Each row has a name. Each piece below is followed by the name of the row it came from, unless a question asks for something else. Each question is about the rows just above it.

Columns, left to right: L U S J Z C D E F
[-0.05  2.17  0.56  4.62  0.94  2.17  0.56  3.24  0.56] : (117)
[-0.05  2.17  0.56  4.62  3.27  2.54  2.97  3.24  2.67] : (51)
[-0.19 -3.60 -0.81  2.16  2.56 -0.11  1.70  3.97 -0.33] : (84)
[-2.46 -2.19 -7.76 -1.85  1.76  8.18  4.28 -3.53  5.87] : (68)
[3.27 2.56 1.76] is in which column, read top down? -> Z
Print row (84). -> [-0.19 -3.60 -0.81  2.16  2.56 -0.11  1.70  3.97 -0.33]
Count of [2.17] in (117): -> 2
How many times does (68) hold [-2.46]? -> 1
Which row holds this, read backwards? [2.67 3.24 2.97 2.54 3.27] -> (51)

Columns, left to right: B H W K N Q X V
[-0.68 -0.38  1.00 -0.79  0.13 -0.19  0.09 -1.65]  (168)
[-1.86 -2.28  0.39  0.52  1.78 -2.58 -5.64 -1.78]  (80)
[-3.46 -1.65  1.52 -3.44 -0.59 -0.39  0.20 -6.33]  (144)
[-2.87 -3.56 -0.84 -0.58  0.52 -1.78  1.78 -5.64]  (104)
[ 1.26 -0.03 -0.67  0.01 -1.08  0.13  0.43 -0.03]  (55)
[-2.87 -3.56 -0.84  2.64  0.52 -1.78  1.78 -5.64]  (154)
[ 1.55  0.12 -1.84  0.97 -0.92  0.16  0.38  1.54]  (73)
[-0.41 -0.41 -2.59 -2.59 -2.59  0.59 -0.41 -2.59]  (28)
Print row (104). -> [-2.87 -3.56 -0.84 -0.58  0.52 -1.78  1.78 -5.64]
Times [-2.59] occurs in (28): -> 4
[-1.78  0.13 -1.78  0.16] is in which column, read top down? -> Q
Print row (28). -> [-0.41 -0.41 -2.59 -2.59 -2.59  0.59 -0.41 -2.59]
Which row holds [-5.64  1.78 -1.78  0.52  2.64] read backwards? -> (154)

Columns, left to right: muned Sazol mapuz reg Res supud nasog bigib Miv Bur
[ 2.14 -6.06 -4.45 -2.40  4.49  7.64 -0.47  5.20  5.24  1.46] : (48)
[ 8.45  3.30 -3.41  2.18 -3.33  6.78  6.78 -2.51  5.70 -4.48] : (124)
[-0.77 -3.41  3.30 -4.49 -4.92  5.12  3.97  5.02 -0.41  4.20] : (127)
How many times does (48) hold [5.20]? -> 1
Times [-4.48] occurs in (124): -> 1
[ 2.18 -3.41  3.30] is which row, read backwards? -> (124)
Which column holds [-2.40  2.18] top down? -> reg
Print row (127). -> [-0.77 -3.41  3.30 -4.49 -4.92  5.12  3.97  5.02 -0.41  4.20]
[-0.41  5.02] is which row, read backwards? -> (127)

Columns, left to right: A M G P T Y
[-6.20 -2.85 -5.55  4.55 -8.46  7.47] -> (90)
[-4.37  2.33 -0.88 -3.83 -8.46  7.47] -> (60)
[ 2.33 -4.37 -3.83 -0.88 -2.04  5.19] -> (64)
[ 7.91  7.02 -0.59  4.55 -3.03 -7.39] -> (113)
[-2.21 -5.44  4.92 -7.64 -4.25 -6.52] -> (131)
[ 7.47  5.19 -7.39] is in which column, read top down? -> Y
Which row holds this, read backwards? [-0.88 -3.83 -4.37  2.33] -> (64)

Columns, left to right: Pesa Lov bivo vugo
[-0.27 -6.19  5.20 -6.36] : (119)
[-0.50  5.31 -1.61 -6.37] : (112)
[-0.27  5.31 -0.27 -6.37] : (96)
Print row (112). -> [-0.50  5.31 -1.61 -6.37]
Which column holds [ 5.20 -1.61] top down? -> bivo
[-1.61  5.31] is which row, read backwards? -> (112)
Count of [-6.37] in (96): -> 1

Columns, left to right: dumo nol bezi bap
[-2.25  1.05 -3.08  1.71] = (95)
[3.28 6.81 3.27 6.92] = (34)
[-3.04 -3.04 -3.04  2.07] = (91)
[ 6.81 -3.07 -2.40  4.30] = (40)
[ 3.28  6.81 -3.08  1.71] = (89)
Print row (91). -> [-3.04 -3.04 -3.04  2.07]
[-3.08  6.81] is which row, read backwards? -> (89)
Times [-3.04] occurs in (91): -> 3
(34) without one entry, shuffled: [3.27 6.81 6.92]. Gone: -> [3.28]

Columns, left to right: Serif pudi Duz buvu
[0.43 0.30 4.28 4.29] = (103)
[-1.38  1.53  1.88  2.79] = (79)
[0.43 1.74 8.16 4.29] = (2)
[-1.83 -5.92  3.55  0.52] = (75)
[ 2.24 -2.11  1.85 -3.02] = (86)
[-5.00  0.05  2.42  0.87] = (136)
[1.53 1.85 0.51 0.52] = (65)
Which row holds this, read backwards? [1.88 1.53] -> (79)
(103) without one entry, shuffled: [0.43 4.28 0.30]. Gone: -> [4.29]
Which column holds this, read top down? [1.88 8.16] -> Duz
Which column holds [ 0.43 -1.38  0.43] top down? -> Serif
(65) without one entry, shuffled: [1.85 0.51 1.53]. Gone: -> [0.52]
Which row holds [0.51 1.85] read backwards? -> (65)

Columns, left to right: gafe Dato vidor zam
[ 0.47 -8.47 -8.46 -8.15] -> (98)
[-0.37  1.08 -3.32 -0.38] -> (118)
[-2.18 -1.16 -7.90 -8.01] -> (18)
[-1.59 -1.56 -5.74 -4.62] -> (74)
Count of [-0.37] in (118): -> 1
Shuffled (98) with one entry gone: [-8.47 -8.15  0.47], missing -> [-8.46]
Which entry of (118) is missing from [-3.32  1.08 -0.38]? -> [-0.37]
Print row (118). -> [-0.37  1.08 -3.32 -0.38]

Columns, left to right: pida bodeg giv Gosar
[-2.17 -7.63 -0.39  3.37] -> (20)
[-1.39  2.48 -0.84 -1.38] -> (69)
[-1.11 -7.60 -3.89 -1.55] -> (67)
[-3.10 -1.89  2.02  2.91] -> (122)
[ 2.87  2.48 -0.84 -1.28] -> (63)
(20) without one entry, shuffled: [-0.39 -7.63 -2.17]. Gone: -> [3.37]
Print row (69). -> [-1.39  2.48 -0.84 -1.38]
Print row (20). -> [-2.17 -7.63 -0.39  3.37]
Which entry of (69) is missing from [ 2.48 -1.39 -0.84]? -> [-1.38]
Which column holds [ 2.48 -7.60] top down? -> bodeg

Columns, left to right: Runus Tof Beva ner
[-6.29  4.79 -7.65  0.30] : (189)
[-2.90 -2.41 -2.64 -1.11] : (121)
[-1.87  1.17  4.17  2.79] : (8)
[-4.19 -0.54 -3.56 -0.64] : (169)
[-5.52  1.70 -5.43 -0.31] : (61)
[-2.65 -1.11  6.95  4.05] : (47)
[-0.85  1.01  5.84  3.32] : (22)
[-2.81 -2.56 -2.65 -1.18] : (21)
[-4.12  0.66 -1.45  0.61] : (17)
[-2.49  1.22  3.00  2.40] : (137)
[ 0.30 -1.11  2.79 -0.64] is in which column, read top down? -> ner
Which row holds this, read backwards? [-1.11 -2.64] -> (121)

Columns, left to right: lom sof Zipu dener Fus
[ 0.05  0.98 -0.61 -1.92  2.18]  (145)
[-2.32  0.01 -1.60  3.73 -0.54]  (66)
[-1.39  2.82  1.69 -1.24  1.42]  (106)
[-1.66  0.98 -0.61 -1.66 -0.22]  (71)
[-1.39  2.82  1.69 -1.35 -3.80]  (185)
[-1.39  2.82  1.69  2.12 -0.71]  (184)
[-1.76  2.27  0.95 -0.63  0.04]  (147)
[1.18 2.67 0.86 1.71 4.50]  (135)
[-1.39  1.69  2.82 -1.79  1.00]  (166)
[-0.90  0.11 -0.40  0.90 -0.69]  (130)
Count of [-1.66] in (71): -> 2
[1.69 0.95 0.86 2.82] is in which column, read top down? -> Zipu
asked: [-1.39  2.82  1.69 -1.35 -3.80] -> (185)

